Named turns come first, each shown by rows before and after it. Which turns, in which order, take the first row of each pair that follows to the second? Write the first one first, as in the answered first pair.
Z163:
[-6 13 -8 10 21 -9  1  1  6 -3 -1 12 -6  5 -1] -> [  0   8  -8   4  22 -10  -4  -4   6  -3  10  11  -7   8  -4]
[ 15   0  -9   1  -6   8  -9 -13  -6   3  12  19  -4  12 -17] -> [ 23   4   1 -13  -9  11 -13  -8  -2   0   9  11  -9  11 -10]
[ -3   9   0  -4 -13   7   7   1  -4  -5   5   9  -7  11  -4] -> [ -5  12   0  -5 -11   7   9   2  -5  -4   2  11  -7  11  -3]
[ -6  11  -1   3   3  12  10  10   1 -12 -13  10  -8   7  -3] -> [ -9   5 -10   7   7   7   9   2  -1 -11  -4  14  -5  10 -10]
Z778:
[  1 -16  -3  -1  -6 -18   9  -7   0  18  27  -1  21  -2  -4] -> [  5 -10 -15 -16 -15 -11   0  -9 -14  15  13   2  23 -11  -3]
[ -5  -8  10  16   3 -31  -9  -4   7   0  12  -3   2   4  -6] -> [  0  -6   3   5 -12 -30 -18  -3  -5   3   5  -9   7  -6  -5]
[-12   3   3  -8  -6  13   6  12 -10   5 -12  -1  -2  -4   4] -> [-12   4   6  -4   0  16  10  13  -6   0 -11   4  -7   2   5]
Z783:
[ -4   6  -7  -2  12  20  -1   7  -4 -18 -19  14 -15   8   3] -> [ -3  10 -12   2  10  15  -4   6  -7 -15 -26  12  -8   0   4]
[-13   8  17  -1  -9   5   8  20  -6   1  -9  -2  -5   9  12] -> [-12  13  12   3 -11   0   4  17 -11   3 -19  -5   1   0  13]
[  5   2  16  -2  -3  -8   6  14  -8  13   8 -15 -11  -5   5] -> [  2   3  15  -2  -4  -7   6  15  -9  14   5 -14  -9  -6   7]

(2 to 4 turns a pair)
[-20  -2 -10  -6  -2  19   1  18 -10  -5  -2  21 -10  -3   6] -> [-24   1 -15  12   8  17   2  14  -5  -5  -9  22  -8  -4   8]
Z783, Z778
[ -8  20  16  29   2   5  13  26  12  16 -26 -28   5  -2  21] -> [-11 -11 -19  42  14 -19   7 -14   3  18  24  -9  18  15 -12]
Z163, Z163
[ -2   0   3  19 -11 -12  -1   9  -3  13  -2  -3  14 -14  -1] -> [ -2   0 -10  11 -14  -7  -8   0 -12   8  -5   6  15 -16  -6]
Z778, Z163
[  4  -1 -30  17   4   6 -20 -20  -7 -14 -11  14   9   0  -9] -> [  8  -9 -22  24  13  -1 -17 -25   5 -12   7   8   5   9 -11]
Z783, Z778
[-14  -4  25   2  -4  18  24  24   9   3  10   8 -14  11   0] -> [-26   1  12  17  -9  16  25  24  -4   7  -8  11  -3   0  -2]
Z163, Z783
[  4   7  -6   6 -10  -3  -5  -1  -2  13 -16  -3  10 -11   0] -> [  7  -3 -12   4  -7  -9  -8 -10  -3  12   0  -1  13  -6  -6]
Z163, Z163
[ -7  -8   6  14 -15   3  21  21  -5  20   5   3   3  -3  -1] -> [ -1  -3  -6  10 -20   0   8  15 -13  24  -3  -4  11 -15  -2]
Z778, Z783
[  9  -5   8   9  -6 -24  -3 -14   9   4  16 -23  20  -6 -10] -> [ 19   1  -6 -25 -11  -7 -16 -20  -7 -13   0 -10   6 -11 -12]
Z778, Z783, Z778
[-13   3  22   9 -16  17  19  16   5   3   4  -5   0   8  11] -> [-20 -10   7  24  -9   9  18   2   1   4  17   4   7  17  -5]
Z163, Z163
[  5  -3  20 -15  -7   7  14   9  18   1  24  -5 -13  -4   1] -> [  8   1  14 -29 -17  10   5   8   8   0  15  -4  -9 -14   3]
Z778, Z778
[  8  -2  12  16  11 -20   4  -6  21  11  19 -18  -4   7   5] -> [ 21   4   7 -24 -17  -8 -12   1  -1  11   6 -24  -3 -12   8]
Z163, Z778, Z783, Z778
[ -4   1  17 -14 -13  -1   4  18  -8  20  -9 -11   6 -10  -3] -> [ -6   7   9 -18   2  15   6  16  -6  -1 -21   7  -9   0  -3]
Z778, Z778
[  9   0 -14  23   8 -35  -3  -9   0  -1  10   0  19   4   1] -> [ 16  -6 -10   6  -3 -37  -7  -9  -4   3  22  -4  20   4   0]
Z783, Z778
[  6   7  13 -18   2  17   5  13   7  -9  -9   1 -20   8   7] -> [  4  -2  24  -2   0   3  11  16  18   2   7 -12 -11  10   7]
Z778, Z778
